Each row has a name. After each piece below comes the name of the row it's from, unless a question asks for something else. Each question is about the rows just above it. Places in a row count from 1.

[ -8  31  21 -20  -4 -17 -46  70] -> Rir
[-25  25  22   3 -12 -12 -35  61] -> migub
[ -7  12  13  -3   3   0 -30  45] -> Bis
[-25  37  35 -13   0  -8 -83 112] -> disep
[-21  33  33 -11   3  -8 -81 108] -> pim
Which row holds [-25  25  22   3 -12 -12 -35  61]?  migub
[37] is at row and place  disep, 2
asked: [ -8  31  21 -20  -4 -17 -46  70]  Rir
asked: [ -7  12  13  -3   3   0 -30  45]  Bis
How many entries does [-21  33  33 -11   3] have?  5

[ -7  -7 -59  59 -35  56 106  -9  16 -90] : luza
[  8  76 104 -34 -43  14  82 -15 -44  26] : deve
[ 84   0 111 -82 -11 -20  19  46 -27 -13] : Pumel
[  8  76 104 -34 -43  14   4 -15 -19  26] : zugan
[ 77   1  58  16 -26  26   3  60  28 -86] : muk
[  8  76 104 -34 -43 -20   4 -16 -14   6] : bib
[ 77   1  58  16 -26  26   3  60  28 -86] is in which row?  muk
Go on from [  4 -15] to the end of its row.  [-19  26]
[3] is at row and place  muk, 7
asked: [  8  76 104 -34 -43  14  82 -15 -44  26]  deve
Row and place of [59] in the named rows:  luza, 4
The rest of the row after [-59  59 -35]:  [ 56 106  -9  16 -90]

[  0   5 -14  22 -11  24   6 -14 -18 -17  -1  45  28  -4   8   1 -28  34
  12  17   5 -23   4 -13   0  -4 -30   0 -11  -5 -19   1  -8  14   8  26
   3   8 -16  11  -5   4   3   8  19   6  13  14  -8   9  -7 -17   2  16
   5  -5  -3 -21   0  -5 -20]  Vada
[113  20  -4 -20 -23   1 -42   1 -26  15  16  45  11 -21   7 -18   4  29
  10  -5  25  17   6 -41 -13 -49 -38  15 -20 -19  -2   3   9  10   7  42
 -23 -31  -9  25   0  -5   6 -18 -45  56   2  24 -16  10 -20 -14  16  -9
  -8   9   8  22  31 -26 -44]  Kemos
[  4 -58  17  -5  10 -11   4 -31 -30 -11  -6  45 -12 -19   0  22   3 -35
   1  -4 -13  55  29  21  32  -9  17  21 -10  38  53  -5  32  -3   0  18
 -20  -5  18 -21  10 -38 -57  55   9   0 -11 -46  22   3  -1   5   0 -10
  -6 -22 -38  16  31  26  55]  miri
[ 41  -2 -17 -24  40 -24 -11  -1  68  28  -7  45 -14  24 -15  -2  60   4
  17  23   9   7   6 -28 -21   3  20  14 -16   8 -65   4 -31 -28 -15 -72
   4  -2   5  -9  33  11  18  26 -51 -62 -11  13  19  23   0 -45 -35 -48
 -52   9  40 -21 -21  36  29]  lipar
[-99  13 -20  19 -17 -20  48   8  26  -8 -18  45 -15  18 -29 -15  11 -35
 -27 -27  -3   5  -3  17 -30   3  27 -12  -6  -8  16  -5  33  -3 -29  -8
  32   3 -33   1  19 -12  48 -34 -19  -2   8   6 -15 -12 -15  11   7  19
 -20  61 -10  21   0  26  25]  gepin
[-61   1 -13   5   0 -23  32  -1  38   7 -18  45 -14  25 -22  -8  28 -30
 -14 -17   2   1   2  13 -26  13  29  -5  -8  -1  -2  17  11 -14 -22 -30
  23   5 -12  -8  22  -8  33 -10 -19 -17   6   0  -2  -7  -7  -1  -9   3
 -27  44  -1   5   1  27  32]  vefu
After [-5 33 -3], its row goes on with  [-29  -8  32   3 -33   1  19 -12  48 -34 -19  -2   8   6 -15 -12 -15  11
   7  19 -20  61 -10  21   0  26  25]
[  4 -58  17  -5  10 -11   4 -31 -30 -11  -6  45 -12 -19   0  22   3 -35
   1  -4 -13  55  29  21  32  -9  17  21 -10  38  53  -5  32  -3   0  18
 -20  -5  18 -21  10 -38 -57  55   9   0 -11 -46  22   3  -1   5   0 -10
  -6 -22 -38  16  31  26  55] is in which row?  miri
Number of entries in [-61   1 -13   5   0 -23  32  -1  38   7 -18  45 -14  25 -22  -8  28 -30
 -14 -17   2   1   2  13 -26  13  29  -5  -8  -1  -2  17  11 -14]:  34
Count the entries of [  4 -58  17  -5  10 -11   4 -31 -30 -11  -6  45 -12 -19   0  22   3 -35
   1  -4 -13  55  29  21  32  -9  17  21 -10]:  29
How many entries does [-61   1 -13   5   0 -23  32  -1  38   7 -18  45 -14  25 -22  -8  28 -30
 -14 -17   2   1   2  13 -26  13  29  -5  -8  -1  -2  17  11 -14 -22 -30
  23   5 -12  -8  22  -8  33 -10 -19 -17   6   0  -2  -7  -7  -1  -9   3
 -27  44  -1   5   1  27  32] have?  61

[ 13 -64  55 -71  -6 -62  47  39]  bipov
[-31 -82   0 -60  68 -63 -11  32]  Repoz
[14 32 75 -9 95  9 41 -9]  Gul
[-25 -61  -4  25  -7 -23 -27 -23]  levil
[-17   5 -84   6  27 -17 -73 -53]  gibu
[ 55 -78  55 -68  12 -72  68  26]  geba
[ 67  62 -83  69 -30  78 -76 -76]  Silub
Row and place of [69] in the named rows:  Silub, 4
How many entries does [ 13 -64] have?  2
asked: [-17   5 -84   6  27 -17 -73 -53]  gibu
[-25 -61  -4  25  -7 -23 -27 -23] is in which row?  levil
Where do [ 13 -64  55 -71  -6 -62  47  39] appear?  bipov
How many entries does [-17   5 -84   6  27 -17 -73 -53] have?  8
Number of entries in [ 55 -78  55 -68  12]:  5

